(in the rows, 128 means zero)
Each path below is one point turned by a fixed rotation once a step. After each direction that follows a path, write how fast that rotation turns it, in degrees each step (0 if it stays still).
Each turn is a multiple of 5 degrees from 10 to 175, or 0.
Each row of a path follows its step; steps can be skipped.
Path 1:
step 0: [124 125 136 123 134 133 139 133 138 132 128 127 121 125 128 128 140 128
 135 129 128 133 128 115 126 124 128 134 120]
step 1: [124 126 138 129 133 142 131 128 119 130 122 121 130 129 122 133 122 132
 126 135 124 132 125 121 128 132 124 140 119]
step 2: [132 131 116 121 134 140 128 133 124 133 122 130 122 134 124 133 121 119
 132 130 130 122 123 121 123 125 121 132 127]
step 3: [120 131 122 137 137 133 131 121 128 125 131 125 128 132 120 119 132 118
 129 132 130 120 129 114 131 129 121 124 125]
step 4: [128 115 125 125 133 132 135 132 137 126 134 125 130 132 133 122 120 123
 128 137 122 127 134 115 132 127 135 130 121]
step 5: [122 125 125 129 141 141 131 130 126 136 126 126 125 131 123 124 124 131
 127 130 115 138 134 132 129 118 130 124 121]
step 6: [123 124 117 131 125 126 128 133 124 134 118 135 126 130 125 123 128 124
 132 138 114 132 117 125 129 126 120 134 124]
step 7: [120 123 118 129 133 126 130 126 125 130 130 129 134 130 134 137 130 116
 123 127 125 123 127 126 132 128 115 123 114]
step 8: [120 131 131 118 131 128 123 137 125 127 134 138 131 132 130 116 125 123
 125 131 123 121 131 124 127 130 130 121 114]
step 9: [126 122 133 127 136 129 132 133 128 123 133 122 130 137 129 123 131 129
 137 140 122 126 121 139 124 119 126 119 121]
step 10: [122 124 129 130 132 118 132 131 128 125 128 132 123 125 122 133 121 129
 117 138 122 130 120 127 116 116 124 126 123]
[125 127 125 127 129 130 129 133 129 125 130 127 129 127 126 127 130 127
 125 130 130 132 128 129 126 132 126 127 130]
0
[130 128 127 127 126 127 128 132 130 128 126 125 130 128 132 127 125 127
 132 131 127 125 128 129 128 129 127 131 129]
155
[130 129 125 130 128 128 128 127 124 126 126 128 127 130 126 129 126 128
 132 129 127 131 126 130 123 127 127 126 130]
95
[128 127 128 127 130 129 126 128 128 124 131 128 128 131 126 126 127 127
 127 130 131 122 128 128 128 126 129 126 131]
65
Path 2:
step 0: [124 128 125 127 129 133 127 136 124 125 132 125 130 134 135 118 128 129
 128 129 120 124 127 138 129 127 139 128 133]
step 1: [131 129 122 133 138 126 129 139 129 129 127 134 132 133 134 131 131 119
 123 124 127 131 133 125 137 128 123 132 128]
step 2: [123 122 123 118 129 129 122 130 122 137 139 126 122 134 129 133 133 131
 128 128 127 128 122 128 133 129 126 124 124]
step 3: [118 122 126 136 122 126 135 125 129 127 135 131 132 131 133 130 123 120
 127 124 128 127 126 129 127 119 122 127 121]
step 4: [121 129 124 126 120 125 127 132 133 128 128 129 132 133 127 128 131 130
 120 129 119 133 129 127 126 128 134 113 133]
step 5: [124 133 121 137 126 134 133 130 131 137 126 127 129 127 134 127 128 128
 123 125 131 134 133 137 134 134 132 131 121]
step 6: [125 134 131 127 123 131 131 133 120 128 133 129 121 130 129 135 126 128
 128 133 116 129 129 123 140 133 127 131 132]
step 7: [129 129 124 127 133 125 135 125 118 136 129 130 126 132 137 125 116 131
 119 127 129 127 125 126 126 125 123 125 125]
step 8: [127 119 131 129 127 138 128 131 131 135 126 129 131 134 131 127 122 125
 132 124 119 131 120 124 131 123 135 123 134]
step 9: [126 131 121 138 131 121 125 131 123 138 122 125 125 129 132 133 132 117
 129 131 126 132 132 127 123 123 132 123 126]
step 10: [123 124 122 128 127 125 127 117 128 134 134 126 132 133 124 132 128 130
 130 133 127 134 132 125 141 131 134 131 133]
[128 129 124 125 127 129 130 124 129 127 129 128 125 126 130 133 128 128
 127 127 129 125 125 128 129 126 126 129 131]
85
[127 129 132 128 127 127 126 126 129 129 131 130 130 130 128 127 124 129
 127 126 126 127 125 128 122 128 126 129 128]
85
[124 130 127 128 130 128 124 126 129 126 125 133 128 128 132 128 128 130
 131 130 128 128 126 127 129 129 128 127 126]
0
Path 3:
step 0: [127 123 133 123 129 126 129 125 134 137 131 139 120 133 137 133 130 138
 125 136 140 125 131 135 125 120 132 125 133]
step 1: [122 117 116 127 130 131 136 117 125 127 135 127 115 125 118 129 135 131
 126 128 134 136 125 131 131 127 130 121 131]
step 2: [133 113 122 125 128 121 133 129 132 131 134 126 127 139 133 135 124 129
 139 125 130 132 116 127 131 119 123 134 129]
step 3: [129 125 126 125 119 127 121 119 120 129 129 128 121 124 128 129 114 122
 126 115 130 128 120 119 137 120 132 127 135]
step 4: [136 132 119 125 124 119 127 126 129 128 126 135 116 138 135 124 120 118
 131 120 121 126 130 129 124 132 127 127 118]
step 5: [127 131 131 128 127 127 113 129 126 127 126 142 116 122 131 144 125 127
 129 133 133 123 122 129 126 132 135 127 123]
step 6: [135 126 118 124 136 134 123 129 122 131 127 131 121 128 126 127 138 135
 131 126 129 127 128 119 123 131 130 113 115]
step 7: [132 111 131 124 131 134 121 130 116 130 129 125 133 136 126 138 128 130
 130 129 125 128 125 134 119 127 138 134 122]
step 8: [132 127 129 121 128 137 132 124 123 139 135 124 129 130 136 126 127 124
 121 125 131 128 124 118 116 126 137 119 139]
step 9: [130 119 124 116 127 127 133 120 135 134 126 129 121 135 123 127 119 128
 124 129 125 120 134 143 120 128 130 127 134]
step 10: [123 125 128 123 123 126 135 133 135 122 135 133 112 130 131 142 130 128
 124 126 138 131 128 126 126 129 129 124 139]
[127 131 129 129 129 125 130 125 129 130 128 131 124 127 130 126 127 126
 125 133 125 128 128 130 126 129 130 128 128]
80
[128 127 130 127 129 129 124 133 130 129 129 128 130 128 126 125 129 125
 125 129 129 130 127 130 126 128 130 124 126]
40
[132 124 130 128 130 126 131 128 124 129 128 126 129 127 126 127 130 129
 127 131 127 129 123 126 130 128 128 129 127]
70
Path 4:
step 0: [118 126 123 130 130 124 121 130 137 122 126 133 133 136 132 120 130 137
 129 117 128 140 124 123 126 122 129 121 132]
step 1: [134 127 140 132 121 133 129 130 133 137 135 139 138 132 126 130 129 128
 130 132 129 120 131 128 134 128 122 138 131]
step 2: [120 131 132 124 137 122 125 134 132 120 120 122 143 127 124 123 125 120
 134 125 124 133 127 124 126 128 128 121 123]
step 3: [130 124 136 133 120 130 125 122 139 136 128 127 131 125 133 129 144 131
 123 136 128 131 136 136 133 130 128 128 131]
step 4: [130 124 130 120 139 129 134 130 125 119 133 123 134 125 130 125 122 119
 119 132 120 120 130 123 129 126 118 123 124]
step 5: [130 113 128 131 128 122 131 124 131 128 122 128 129 126 127 133 138 142
 127 129 130 137 128 134 119 132 131 119 123]
step 6: [138 128 125 124 132 128 125 127 123 127 143 133 132 134 134 125 126 131
 119 121 124 124 134 120 136 130 122 126 135]
step 7: [127 119 135 137 130 124 128 134 120 126 122 136 135 127 123 131 120 135
 137 123 127 124 129 135 121 125 131 122 120]
step 8: [131 141 123 126 129 128 113 130 127 125 134 133 138 132 129 126 138 132
 127 129 130 137 134 130 130 132 129 127 137]
step 9: [121 128 142 137 131 132 130 131 132 126 130 136 129 127 130 121 121 124
 123 132 122 116 135 133 126 121 134 129 122]
step 10: [123 128 122 121 134 134 122 134 134 117 122 131 135 128 124 135 138 130
 127 135 130 136 122 132 122 126 119 127 131]
[126 125 128 127 127 130 127 127 126 124 125 127 130 128 125 128 131 126
 128 123 130 130 128 129 125 128 129 130 126]
140
[130 129 126 129 127 128 128 127 128 123 131 125 130 130 124 128 126 127
 126 130 127 125 129 126 131 131 130 130 129]
155
[127 132 130 129 128 128 124 127 127 128 126 125 129 126 129 127 129 124
 128 132 127 127 131 132 128 127 129 127 127]
60
Path 5:
step 0: [131 128 142 124 121 136 132 130 132 127 131 125 129 127 128 131 130 125
 138 129 121 135 131 136 132 128 135 133 132]
step 1: [133 128 131 131 125 129 115 135 137 126 130 133 134 116 134 131 127 133
 126 132 129 132 134 123 128 132 126 129 123]
step 2: [130 120 129 129 119 122 122 125 114 133 132 130 128 129 139 124 128 129
 130 127 127 128 118 122 129 129 123 131 125]
step 3: [124 126 117 125 122 127 129 123 130 137 131 123 130 127 131 134 124 135
 127 125 125 133 125 139 131 126 138 134 133]
step 4: [136 136 124 123 127 127 127 141 128 134 125 134 136 134 125 134 127 134
 125 129 132 124 131 136 124 126 121 126 128]
step 5: [129 126 132 134 126 127 128 127 114 126 141 126 128 134 123 129 128 130
 127 130 129 122 137 124 116 126 130 127 131]
step 6: [126 133 120 131 126 126 133 125 123 112 127 129 128 121 124 135 122 132
 133 122 127 129 126 127 129 122 135 130 123]
step 7: [137 122 123 120 138 129 126 138 128 124 130 136 128 135 124 127 130 123
 125 122 122 128 126 126 138 126 133 127 124]
step 8: [130 112 124 129 129 126 133 131 132 122 131 122 124 134 127 126 123 129
 129 135 129 136 134 125 125 135 122 124 133]
step 9: [129 126 136 132 125 138 145 130 125 127 121 123 136 124 133 130 122 131
 127 126 131 129 124 126 133 133 128 128 126]
step 10: [128 123 124 135 134 132 120 129 129 136 130 127 135 118 121 133 131 121
 121 121 129 124 125 122 133 134 128 126 131]
[127 129 132 127 128 129 129 128 128 128 129 126 131 126 128 133 127 128
 130 131 127 123 132 125 128 129 126 127 127]
85
[127 125 130 131 130 128 130 131 128 129 126 128 130 129 128 129 128 126
 128 131 131 128 129 135 125 129 129 129 127]
80
[130 127 127 129 127 126 128 133 128 127 133 124 131 128 128 130 126 128
 129 125 127 130 125 128 127 129 128 128 128]
0
[126 128 130 127 126 128 129 126 126 130 128 126 125 125 124 129 124 127
 128 125 129 128 127 131 133 127 129 128 125]
110
Path 6:
step 0: [128 132 135 132 120 127 133 120 125 135 119 121 117 134 116 125 129 124
 130 125 122 131 121 143 135 125 131 132 126]
step 1: [136 134 131 114 119 134 133 121 129 138 123 122 126 133 128 132 133 135
 117 134 125 118 122 124 124 127 132 132 127]
step 2: [122 126 121 126 114 128 131 125 118 130 123 126 131 123 131 114 133 128
 125 119 136 123 121 126 123 123 133 135 117]
step 3: [111 129 133 128 133 132 123 122 129 127 123 112 127 135 120 124 131 127
 132 128 126 121 116 121 124 133 127 131 123]
step 4: [128 123 129 108 130 125 131 127 128 128 128 111 136 132 124 126 124 123
 123 121 127 127 135 131 125 132 132 125 119]
step 5: [125 135 132 133 123 117 137 131 136 121 129 116 140 116 124 126 132 127
 121 130 128 128 120 135 125 125 130 129 121]
step 6: [125 132 125 131 124 132 130 135 127 132 128 113 127 126 115 132 126 126
 130 125 122 116 128 134 143 127 136 134 131]
step 7: [130 130 131 116 127 127 129 133 123 144 131 120 126 130 124 124 134 126
 116 132 129 134 117 134 126 122 136 129 137]
step 8: [126 129 127 128 108 128 134 122 132 125 131 129 121 134 118 119 136 122
 121 128 125 128 123 125 128 120 135 129 122]
step 9: [127 130 125 129 126 134 123 120 135 137 110 118 129 129 128 118 135 132
 124 125 123 122 125 121 129 134 140 127 127]
step 10: [119 122 136 115 128 124 125 123 120 123 124 124 133 132 132 119 138 129
 117 121 125 119 127 137 127 129 130 135 125]
[127 128 130 128 126 130 128 128 130 124 130 128 126 131 127 132 129 126
 128 132 127 124 129 125 129 128 127 130 128]
145
[126 129 128 126 129 129 131 127 127 127 129 125 130 127 129 130 124 129
 132 126 131 126 126 127 125 129 125 129 125]
40
[127 127 129 127 127 124 131 130 126 126 130 128 129 129 134 128 130 128
 127 129 129 131 129 126 127 124 130 130 127]
125
Path 7:
step 0: [125 117 125 119 132 137 124 139 134 129 132 132 123 136 123 134 141 128
 128 128 134 128 135 128 127 125 128 129 123]
step 1: [123 117 129 123 136 133 132 118 132 132 129 131 130 122 121 130 123 119
 127 135 135 133 133 130 128 128 133 119 135]
step 2: [129 116 131 124 126 132 133 130 130 125 128 126 117 140 126 138 132 132
 129 128 133 125 135 120 132 130 139 127 128]
step 3: [121 122 132 118 135 139 128 125 142 130 125 130 127 123 128 135 130 123
 127 136 131 128 133 125 121 126 121 123 125]
step 4: [128 111 133 134 130 125 133 122 129 133 126 132 129 134 123 133 121 131
 123 130 134 127 129 117 130 131 136 120 128]
step 5: [131 120 129 118 129 137 130 134 134 132 127 129 122 135 130 137 137 133
 128 131 133 126 129 125 113 125 126 125 130]
step 6: [127 114 128 126 138 128 125 126 136 135 127 127 134 129 119 127 122 122
 120 130 139 132 131 126 129 122 126 122 126]
step 7: [132 118 133 124 130 126 133 128 123 127 134 130 117 136 121 136 132 132
 129 129 136 125 133 126 122 129 132 120 140]
step 8: [128 121 122 118 132 134 127 130 147 127 128 121 124 129 130 132 130 124
 122 129 140 127 135 129 128 127 125 127 127]
step 9: [126 121 140 129 131 123 130 121 131 128 127 130 124 129 117 136 121 128
 125 135 133 125 133 123 133 124 127 116 135]
step 10: [130 117 128 127 125 129 134 133 142 126 133 130 122 132 134 136 138 133
 122 128 134 120 130 124 123 134 128 124 129]
[127 128 128 126 130 129 130 126 130 130 127 128 129 125 126 123 124 128
 124 130 129 127 126 128 129 128 129 132 129]
145
[130 129 128 129 127 131 129 126 130 129 132 128 129 127 124 131 127 128
 126 125 129 125 130 128 125 125 131 127 125]
0
[130 130 126 128 124 131 128 128 128 128 123 125 128 130 131 129 127 129
 128 129 131 128 128 130 127 128 132 129 130]
125
[130 125 124 124 127 127 133 129 127 127 129 125 127 127 129 128 129 130
 128 127 124 126 125 126 128 127 129 128 129]
135
Path 8:
step 0: [129 125 124 129 132 131 128 134 125 125 127 117 131 128 124 137 115 127
 131 139 122 126 134 126 128 131 132 124 125]
step 1: [120 130 136 122 125 133 131 116 129 128 124 130 130 128 120 131 120 134
 129 120 128 134 127 125 124 120 125 122 128]
step 2: [118 125 130 134 130 132 132 128 121 131 132 122 128 125 128 125 119 129
 134 136 121 116 127 126 130 135 127 131 129]
step 3: [122 128 133 121 126 129 138 127 130 126 125 131 129 130 127 138 125 132
 119 125 120 134 129 116 129 124 126 135 124]
step 4: [127 126 126 130 126 130 126 130 122 123 135 127 133 125 121 128 113 121
 131 135 127 127 136 125 120 133 120 128 130]
step 5: [117 125 135 122 136 133 129 121 126 133 127 128 131 128 125 129 126 133
 125 128 117 141 131 128 130 123 134 127 127]
step 6: [125 122 137 129 122 124 130 127 129 132 136 121 131 121 121 133 122 128
 133 136 129 120 132 125 130 133 121 127 122]
step 7: [127 128 130 125 137 128 135 126 120 126 115 120 131 134 127 133 120 132
 127 128 121 135 127 121 128 123 126 129 124]
step 8: [123 124 136 127 125 134 132 127 129 126 135 132 129 123 119 126 112 124
 129 129 136 125 124 123 124 129 128 127 129]
step 9: [116 126 132 122 129 129 132 132 119 130 127 126 132 137 133 133 124 132
 126 135 112 128 128 130 128 126 130 126 130]
step 10: [130 126 128 126 122 131 130 121 140 129 134 125 132 122 121 135 117 131
 122 129 125 126 131 118 126 131 125 127 126]
[124 126 130 129 127 127 127 127 131 133 129 127 128 129 131 125 130 128
 126 127 124 125 127 129 127 129 127 127 125]
100
[131 127 125 129 128 128 126 124 128 128 125 127 131 129 128 126 126 128
 128 126 127 129 127 126 123 129 124 126 129]
115
Path 9:
step 0: [131 124 128 128 125 125 119 132 143 132 126 126 133 129 137 131 127 131
 132 129 120 131 132 117 123 130 138 129 123]
step 1: [116 129 128 128 129 126 122 131 134 119 133 136 133 130 128 131 131 124
 126 123 130 118 132 137 117 126 137 129 123]
step 2: [128 123 132 126 129 126 129 124 124 120 124 134 126 134 129 115 118 131
 118 135 131 124 129 132 118 135 122 126 125]
step 3: [141 122 120 140 125 128 126 126 125 134 126 132 128 129 135 126 131 135
 122 130 136 124 138 126 133 130 128 121 126]
step 4: [138 131 124 134 128 128 134 121 139 127 137 132 132 116 133 136 126 127
 130 126 122 123 125 134 125 124 126 121 131]
step 5: [123 134 130 129 123 130 121 130 136 122 123 129 123 126 139 130 119 129
 136 128 120 126 121 118 120 133 126 125 123]
step 6: [124 126 121 129 132 119 121 137 131 115 124 131 131 134 133 128 139 130
 128 123 130 127 135 126 122 136 132 131 131]
step 7: [136 123 127 121 131 124 127 123 133 122 130 136 134 133 122 124 122 129
 115 133 122 123 137 131 122 124 131 134 126]
step 8: [128 123 128 130 122 139 124 125 125 133 128 136 130 125 133 127 127 133
 125 137 132 123 134 130 126 127 128 115 114]
step 9: [130 124 130 139 129 120 136 128 129 129 133 130 128 118 141 126 129 133
 133 129 132 125 124 137 122 134 129 121 132]
step 10: [138 130 128 136 126 123 124 123 139 122 128 128 120 132 135 126 116 128
 128 116 126 124 123 120 126 127 129 130 129]
[129 124 130 125 125 131 127 127 130 129 125 128 128 132 129 127 126 128
 128 127 127 129 125 125 129 129 125 125 126]
135
